The rows of Z fall into a few groups, and each row is roughly a mix of its group's hidden directions; one row fits no group.
Z, 97 rows:
[[ -3  35   0  12 -50  46 -21  10   8  19]
 [ -1 -37   5 -22   8 -61  24 -11  23   4]
 [ -2  -2 -15 -46  29 -52 -24 -12 -11 -10]
 [ 23  39  36 -21 -34 -12 -28   3  32  -2]
 [-21 -59 -21  -1  -3  -3  48  -3   0  14]
 [-39 -17 -36  -8   3 -33  19 -33 -34   3]
 [-31 -20  18  17 -14 -53  17  32   1  26]
 [ 12  54  -4  22 -18  28 -28  33 -12  14]
 [ 22 -10 -15  -1  22  -8  48  11   5 -56]
 [ 16  34   6 -32 -48 -37  -3   6  26 -10]
 [-24 -23 -48  28  31 -16  16  -3 -33  14]
 [ 16   4 -30 -49   4 -13  55  -5   2 -11]
 [-22  37  24   2 -30   4 -54 -10 -19  14]
 [  8   4  52 -39  19  -3   4  26 -25 -31]
 [-25   3 -33   5  21  -1  29 -21  46 -36]
 [-49  -6 -36   5  27 -40 -18  -9  16  14]
 [ 44 -21  20  19   8  -9  14  -7  48 -33]
 [-22 -30   0  17  -6   5 -53 -27 -27  31]
 [-28  20  26  19  25  22 -30 -22   2  47]
 [-18 -26  11 -41 -20  46  13  -9 -35 -12]
 [ 44  25 -20 -12  11 -47  21  15  20  20]
 [-35   2 -29 -21  50 -22 -30 -18   7 -10]
 [ -2 -19   8  31  64  16  18 -23  -9 -15]
 [ 13 -19  -7  26 -44  -7  31 -15   4  50]
 [ 25  12 -11 -36 -37 -17  32  39  23   2]
 [ -9 -21  34  18 -35 -15  45  18 -18  28]
 [ 36 -32  24   0 -19  -1  -9  28  10 -52]
 [  1 -26 -30  -7  29 -11  11 -30 -46 -34]
 [ 12   4 -17  13  55 -45   6  26 -24   0]
 [ 47  -1  11  -4 -19 -26 -26  53 -10  -3]
 [ 34 -34  39 -32 -14  37  16 -13  -5   4]
 [ -5 -36 -22  14  49   2  35  19 -30  -3]
 [ 34  22 -31   5 -15  41 -20 -10  -3 -42]
 [ 28   4 -11  -2 -18 -20  27  62  -9  24]
 [-31  10  19   0  21 -12 -18  45  -8 -50]
 [ 20  10  39  20  -9  61  10  20  14  -1]
 [ -2 -44 -26  -8  -9 -38  45  16  -4  20]
 [  2 -49  -2   2  25  30  30  -8  -3 -45]
 [-12 -27 -35   3  28   5  10  34 -36 -38]
 [ 18   4 -12  21 -10 -39 -21  42  15 -44]
 [-17 -53 -20  -6 -25  30  41 -10  -7   5]
 [ 23 -57  -4   4 -11 -10 -18   4 -50   1]
 [  3  27 -23  28 -23  25   1  48 -16  34]
 [ -4   5 -44  22  29 -29  -5  45 -23 -12]
 [ 31  34  31 -25 -39 -19 -18  15  27  -1]
 [ 33 -11   5 -13 -27 -20 -17  51 -10 -38]
 [ 35  10   2 -29 -40  36   6  11 -27 -31]
 [ 14 -28 -10  51  39 -10  -3  17  14 -34]
 [-24 -10  29 -12 -11  48 -10 -26 -29  36]
 [-54  -2  -8 -31 -26  30   1 -11 -31 -19]
 [  5  14  11  24 -32 -29 -44  30  18 -31]
 [  2  12  -2 -26 -24   0   6  23  34  62]
 [ -6 -13 -34  13  34  19   5 -17 -53 -27]
 [ -3 -10  16  22  -1   8   9  -4  43  64]
 [-16 -15 -12  29  34   3   0 -33 -12 -55]
 [ 20 -16 -11  -6  52 -34  18  11 -34 -25]
 [  8   5  15   5  54  18  42   7  27  28]
 [ -9  22 -25 -27 -59 -19  -7  11  27 -18]
 [-32  -8 -44  22  12   1  -5 -34  26  38]
 [ 33 -20  -6  -3  18  -9  45 -17  40 -34]
 [  7  16 -37 -19  35  22 -36 -36  21  -9]
 [-26  28  26  30  47  24 -12 -31  -1  -1]
 [  0 -25  21  25  29  38 -17  -6 -30  42]
 [ 43 -34 -15 -21 -20 -19  31  34 -12 -13]
 [-18   9   8 -14  46 -24 -42  20  38   2]
 [-35 -14  31  -3  31 -24   5  10  27  46]
 [-33 -15   8  10  21  46  -6 -21 -34  35]
 [ 37   6 -23 -35  -8 -47 -27  -3 -12 -25]
 [-29  10   5  46   5  55   2  16  24  -2]
 [ -6  33 -14  -2 -64  -6 -27 -16   9  19]
 [-30  24  21 -14 -58   0 -36   0   0 -15]
 [ 27   0  64  12 -19  29 -10   5 -25   3]
 [-13  20   9 -16 -14   9 -10   8  32  68]
 [-36 -13 -38  31  29 -34  -2 -19  -8  25]
 [ 32  19  46 -20  16 -35  -8  23  32  -7]
 [-16  21  23   4  20  20  -6  -4  22  66]
 [ 22  24   1  39  13 -37  -6 -11  51  11]
 [ 16  18   5  14  -8  59   7  48 -14   7]
 [ 46  -6  35  -6  -4  -3   8  34 -47   8]
 [-18  28  -1  -2  12   7  11 -44   9  59]
 [ 21   3  19  11   4  -4 -23  17  57  43]
 [ 15 -43 -10 -16   0 -33  48  31  -4   9]
 [ 15  23  29 -13  19  35 -20  26  -4 -50]
 [-26  25  -3 -41 -54  -9 -15  14 -16 -17]
 [-27  42  -2 -18 -28   2 -12   2  45  34]
 [  4 -22   8 -11  -6  -3  36 -40  -7  57]
 [ 28 -12  -5  29 -50   4  26  -9   8  43]
 [ 30 -32  19  -5   8   5   1  22 -24  59]
 [ 19 -13   0  -1   8 -37  33  56   8  26]
 [ -7   7 -18 -43  51 -14 -32 -24   3 -15]
 [  2   2  34  18  -4   7 -47 -11 -55   7]
 [ 45 -47  -6  -9  -1 -13  26  27 -28 -10]
 [ 15 -29 -18  43  51  -6  13   8  12 -27]
 [ 25  55   4   3 -11 -36 -32  25   2  10]
 [ 15  14 -53 -13   4 -25 -42 -13   4 -30]
 [ 19 -31  -2  -9  44 -34  35  29 -16 -11]
 [ -6  -9  47   9   4  45  35  -5   4  35]]

Each list below has one row that fits no group; the rest each fit one group, if only roughly. Name that row.
  Z982: [-24 -20   9  15 -13  28 -40  26 -47 -17]
  Z271: [ 20  11 -26 -10  12 -32  43 -15  43 -25]
  Z454: [ 13   2  -1 -57 -42  -8   9  27 -19 -22]
  Z859: [ 60 -10  24 -14 -12 -44   0   7  -2 -16]
  Z502: [ -5 -37   6  -3  20  43  -6  19 -53   7]
  Z690: [-32 -28 -23  26  -2 -13  28  15  14  51]
  Z497: [ 18  25 -43  -5   5 -48  10  41  -1  -1]
  Z368: [ 27  -4  -6 -25   0 -72  10   3  -7 -11]
  Z225: [-31  13  23  18  24  56   6  23   2 -25]
  Z818: [  2   3   1  -6  13   8 -19  22 -51  57]
  Z117: [  2  31  28 -10   5 -31 -40 -36  31 -14]

Z859
  Z241: [ 33   9  41  16  32  10  12  14 -44 -20]
  Z986: [-22 -16   5  24  15  15  19 -40  39 -40]
  Z866: [  9   6 -48  31 -30 -34 -30  13   7 -20]
  Z761: [ -3  -5 -38  54  23 -40  12  -6   5 -12]
  Z701: [ 26 -20  18   2  43  11  25  23  -2  49]
  Z785: [-43   1  22   6 -15  34   6 -55  13  -1]
  Z694: [-38  47 -29   8   3 -22 -11   0 -10  41]
  Z513: [ -2 -12 -46  -3  -3 -15   5 -54   1  38]
  Z332: [-31  38 -14  42  -2 -30 -26  -1  29  10]
  Z180: [-34 -20  26   9   8  56 -10 -31 -18   4]
  Z282: [ 34   8  12 -56  19 -22 -19  -3 -20 -28]
  Z650: [ 49 -26  13  -5   0   0  27  -1  28 -46]
  Z274: [ 18   3   9 -37 -11  13  -6  20 -44  50]
  Z24: [ 54   7  13 -13 -47 -12   6  10 -21 -26]
  Z132: [ 42  -4   8 -22 -37 -16   5  31 -41 -19]

Z761
  Z589: [ -4 -33  29   8  -5  38 -30  27 -42  -6]
  Z574: [-11 -18  34  -3 -13  19  51 -17 -41  15]
  Z101: [ -3 -22   9 -43 -12  31  45 -31 -10 -18]
  Z618: [-25   4 -12  36  -8  65  15 -15  -6 -11]
  Z112: [ -1  21  -5   1 -11 -14 -39  41 -41  35]
  Z903: [-23 -23 -32  -1 -56  27  17 -22  -6  15]
  Z638: [  5  21 -18 -40 -46 -21   2 -25  15 -33]
  Z320: [-33   6 -51 -20   6  -1   7  23 -44 -16]
  Z537: [ 28   5  34  19  25   2   3  12 -52 -33]
  Z742: [ 44  -6  21 -16 -35 -42   5  21 -27 -10]

Z638
  Z972: [ 2 21  2 14 32 -6 -3 -9 -7 71]
  Z659: [ 17   6  19  -1  27 -66   1  26  20  12]
  Z861: [ -4  58   6 -28 -21  -8  13  25  39   2]
  Z600: [ 10  23   0 -12 -43 -18 -14   9 -21 -57]
  Z736: [  7  13   1  17  12  71   1 -16  26  17]
  Z247: [ 24  43  26 -21 -18 -24 -41 -21   9 -15]
  Z572: [-16  22 -42  22 -12  35 -25 -20 -38 -10]
  Z190: [-25 -29 -20  -8 -21   6 -34 -16  15  54]
  Z733: [-27   0  33   7  12  61 -19 -21  20  -7]
  Z54: [ 33 -19  39  -7  12  32  13 -17   1  48]
  Z822: [ 19  13  33  19  52  10  29   3 -16 -32]
  Z469: [-26 -20  34   5  40  38  -8 -30  19 -15]
  Z38: [ -6   9  -7  24  -5  13 -26 -52  44 -25]
  Z431: [ 30 -35   8  34  46  18   3  21 -20  17]
  Z679: [ 24  22   5 -30 -34 -14 -24  39 -32  22]

Z38
  Z963: [  2  49 -14   7   1 -18 -49 -29 -22 -16]
  Z183: [-17 -46  -3  34  -9  40  28 -19 -18  16]
  Z746: [ 20 -15  10 -44   3 -27   2 -29 -20 -47]
  Z478: [ 20 -18  12 -51 -29   7  35 -11   1 -35]
  Z688: [ -8   3 -22  51  52 -18   8 -12  17  15]
  Z81: [ -6 -26 -23  -5  -2  41  16 -32 -42 -32]
  Z35: [-29 -10  -9  57  37  19 -24   4 -14  14]
  Z15: [-45 -12 -11  23  -8   9 -27  17 -16 -52]
  Z994: [ 13  24  51  11  20  15 -16   9 -48  15]
  Z141: [ 42  11  18  20 -40   0 -12  45  12 -19]
  Z747: [-32  20 -20  56  23 -21 -23   7  19  -8]
  Z342: [-27 -10  -8 -41 -13  24  40 -34   4 -28]
  Z252: [-16 -25   4 -26  13  45   6  -1 -54  15]
  Z773: [-38  -4 -22  49 -18  36  26   2 -13 -10]
  Z441: [  4   3 -12  51  12 -36 -16  14  36 -31]

Z183
  Z546: [ -4 -11 -21 -50 -29  -9  27   9  -3 -46]
  Z227: [  9   2 -49  -1  -4 -49 -38   7  23  -1]
  Z716: [ 27 -19 -23 -13  27  -7  30  24 -48 -23]
  Z517: [ 11   2 -25 -27 -62  -8   1 -31 -22 -14]
  Z860: [-41   5 -17 -19  49  23  -9 -38  -1 -10]
  Z293: [-30   4 -19 -49 -16  11  40 -28   2 -22]
  Z511: [-16 -19  -4  56  51  14  -8 -15   3  10]
  Z827: [ -4  18   0 -41  34 -46 -32  -1 -16  19]
  Z619: [  7  25  -7 -24 -36 -28 -34 -44  -7 -22]
  Z22: [ 20 -19 -42 -15 -20 -23  30   1 -46 -15]

Z827
  Z651: [ 13 -14  23 -33 -16 -37  25   4 -49 -15]
  Z456: [ 49  -9  12 -41 -32   4  25 -17 -10 -26]
  Z298: [-31  14 -41  41  10  14 -31   8  32 -11]
  Z894: [  9   6 -17 -51 -22  -3   3  41 -41  -9]
  Z177: [-15 -41 -33 -13  -7   3  22 -42 -29 -24]
  Z445: [ 15  18  19   2  23  68 -11  -7  25  -1]
  Z604: [ 54  33   7 -19   0 -24   0  39 -17 -12]
  Z493: [ 20  -1 -18  -9  41   2  46 -27   5  41]
  Z523: [ 32  -3  16 -20 -39 -27  11  10 -43 -30]
  Z577: [ -7   9   7 -47  46  16  -6 -22 -27 -31]
  Z749: [ 28 -17  -2 -13 -22 -36  15 -24   9  55]
  Z134: [  1   1 -32  10  -7 -57 -36  18  29   8]
  Z136: [  1 -17   4  10  42  33  17 -26 -17  49]
  Z317: [-31   5   2  32  -6  15   2  24  27  58]

Z456
  Z209: [ 46  25  14 -20  19   0  -5  19 -39 -36]
  Z174: [ 27 -29   4   6 -16 -12 -22   4 -59 -30]
  Z710: [  2 -12   1  13 -20  15  30  55  18  43]
  Z473: [-24 -27  -5  52  34  16 -23  10  -8 -27]
  Z712: [-13  25   4   7  35 -34 -40 -42  -1 -19]
  Z176: [-23  47  14 -17 -29  46  10   8  20  11]
  Z950: [-31   5  46   9  22  27  14  35 -15 -30]
  Z440: [ 19 -67 -31   1 -13 -11  -7   2 -27  -4]
  Z909: [ 10  46 -33   9  -2 -41 -33 -12 -26  -1]
  Z90: [-13  18 -30 -13  17 -21  46 -40  30  -1]
  Z751: [ 36   5  -7 -54  16 -35 -26 -14  -7 -14]
  Z662: [ 17  16  13 -23   5   9  32  29  32  53]
  Z835: [-58 -12 -39  35  -9 -16  14  -6 -10  -2]

Z176
  Z323: [ 24   5  12   3   3  57  10 -30  23  36]
  Z449: [ 21   1 -24   6 -17 -47 -35  11  39  23]
  Z623: [ 39   3 -33  -2 -31 -47 -29   6  16   1]
  Z917: [ -3  34 -36  -5  43   6 -27  18  38   6]
  Z194: [ -7 -21 -50  -5 -22 -19  10 -10  17 -50]
  Z56: [-31  18  30  14  30  56   4  14   8 -15]
  Z637: [ 18  13  40 -18  15  55   7   8 -12 -31]
  Z386: [ 12  15 -23   3  18 -42  34 -18  47 -17]
  Z371: [ 13  16  -5   4  -4 -62   6  32  13  36]
  Z310: [ -2 -19 -19   1  49  20  25  -2 -36  39]
  Z290: [-46   0 -33   7  35  19  12 -23 -25  28]
  Z943: [ -3   0 -58 -15   5  -7  -6 -53 -19  -9]
  Z549: [-45  34 -17  26   1 -16  -2 -39  33   0]
  Z369: [-22 -38 -38  -7 -40 -23 -32 -16   2   4]
  Z137: [ -8  15  -4  -1  21  11  -3 -13 -34  69]

Z917
  Z769: [29 -4 -8 21 45 -7 24 -7  0 54]
  Z269: [-20  51 -33  -7 -21 -44  -9  17  -1   1]
  Z771: [-42   6  11  36   4  16 -13 -46  32  -3]
  Z417: [-13  41  29  18  -5  -3 -30 -10 -27 -47]
  Z924: [ -4  12  -6 -22 -54  -1 -23 -50   1 -16]
  Z914: [-24  26 -11  48   3 -31 -12   1  38 -27]
  Z405: [31  9 17 28 -3 38 -8  8 50 27]
  Z587: [-13 -32 -12  -4 -19 -60 -25 -19   5 -24]
  Z711: [-14   7 -24   3 -69  -1   2  -2  10  35]
  Z413: [ 28 -16  60 -25   0   7  29   8 -26   8]
  Z333: [-46  23 -13   2 -30   0 -45 -28  19   9]

Z587
  Z284: [ 20  14 -12  15   0  71  -3 -25  15  -2]
  Z745: [  1  -7  -7 -57 -37   1  25   3  -2 -40]
  Z643: [ 33 -24  10 -14  28  10  38  26   4  44]
  Z150: [-26   2 -20   9  36  13  29 -18  54  15]
  Z337: [  1 -31  40 -11  49 -15  21   7  32 -12]
  Z273: [  8  25  51  -9  20  -5  17  51 -15  -1]
  Z874: [ 58   3  25 -30 -27 -18   9   9 -23 -14]
  Z800: [-41  20  -1  51  19 -13 -22 -25  26   5]
  Z527: [ 12  13  -4 -50  36  10 -19 -22 -20 -38]
  Z893: [-21 -20  17   9 -13 -15  14  11  56  44]

Z273
  Z377: [ 33 -14  29 -23 -38  -8   4  -1  28 -44]
  Z302: [ 53   7  18 -50   7  19  -3 -24 -15  -9]
  Z334: [ 32 -11 -32 -17 -29 -57  -9  -9 -11   9]
  Z343: [  8 -31  -3 -14  36  40  21  -5 -43  23]
  Z689: [ -1   1  11 -20 -15 -14  16 -20 -42  60]
  Z558: [ 18   9  16  39 -19  31 -15  24  49  16]
  Z578: [ 49   1 -36   1 -23 -28 -27 -16  25  17]
  Z229: [  0  -1  61  13  -2   2   9  52  -5 -15]
  Z169: [ 25  23  33   7 -27 -14 -33   5  11  49]
  Z953: [  6   7  41   0 -11  -4  -3  48 -20 -49]
  Z732: [ 12 -49  28 -25   3  14  44  26  14  -6]
  Z566: [  8   6  10 -16  10 -42 -39  44   7 -34]
  Z182: [  5 -24  22 -25  -3  45  -9   7 -48  28]

Z689
  Z596: [-23  31 -16   9 -12 -18 -48 -48  -4  -2]
  Z463: [ 52   5  43 -27   3  -4 -16  21  25  15]
  Z968: [ 24  42 -18  -1  -1  18 -27   2 -48 -29]
  Z457: [-10  40 -40  29  -1 -25 -31  -3 -28  18]
  Z144: [-46 -12 -17  15   9  10 -32 -34  25  36]
  Z41: [-25 -10  37  -4   5  -5  39  30 -42 -25]
  Z275: [-13 -69   7  18  15   3   2   1 -21  31]
  Z697: [ 36 -19  -1 -11  22  -2  56  36   9  11]
  Z562: [ 14 -20  -6  -6 -39 -58  24   0 -23  19]
  Z65: [ -8   7  21  -8  38  61   4 -24  16  15]

Z275
  Z786: [ 12  -5  -3   1 -29 -16 -20   3 -44 -58]
  Z419: [ 34  37   6 -20 -13 -27  -7  -1   5  55]
  Z560: [-23   0  19  26   1 -36 -18  54  29   1]
  Z201: [-27  -3 -36   0 -32 -18 -17 -24   3 -52]
  Z304: [ -8 -48  29  22  20  48  -3 -19 -13  -5]
  Z579: [-10  -9  -5 -16  31 -31 -18 -17  38  50]
  Z625: [-32   1 -28 -12 -32  -2 -21 -15  39  42]
  Z989: [ 34   4  24   0  -2 -22 -18   4 -34  56]
  Z760: [ 43 -18   9   2  28  -5  43  22 -22 -32]
  Z670: [ 28  -8  28 -19   5  20  13 -19 -10  62]
  Z837: [-10  43   2  10 -40 -38 -33   5  27   0]
  Z964: [-20 -20  35   3  36  41  -5 -30  25 -19]

Z989
  Z633: [  0  63  48   3   1  16 -12  11  -2  13]
  Z547: [-23   1  40  23  24  18 -11   5  51  26]
  Z189: [ 24  27  41 -26  18 -16 -30 -16  17 -35]
  Z388: [ 44   1  -5 -51 -28  -6 -17  14 -11 -31]
  Z782: [-53   9 -10  42  22  11  -9 -35  13  -5]
  Z139: [-13  50 -16 -33 -34 -39   2   2  11  13]
  Z882: [ -1   2 -26 -12 -35 -19   2   0   5 -67]
  Z965: [ 10 -17   7   2  19  22 -16  31 -52  41]
  Z359: [ 34  28  34 -18 -33  -7  -1  39 -29  -1]
  Z213: [ 21 -27  15 -16   4  27  47 -29  27 -27]

Z388
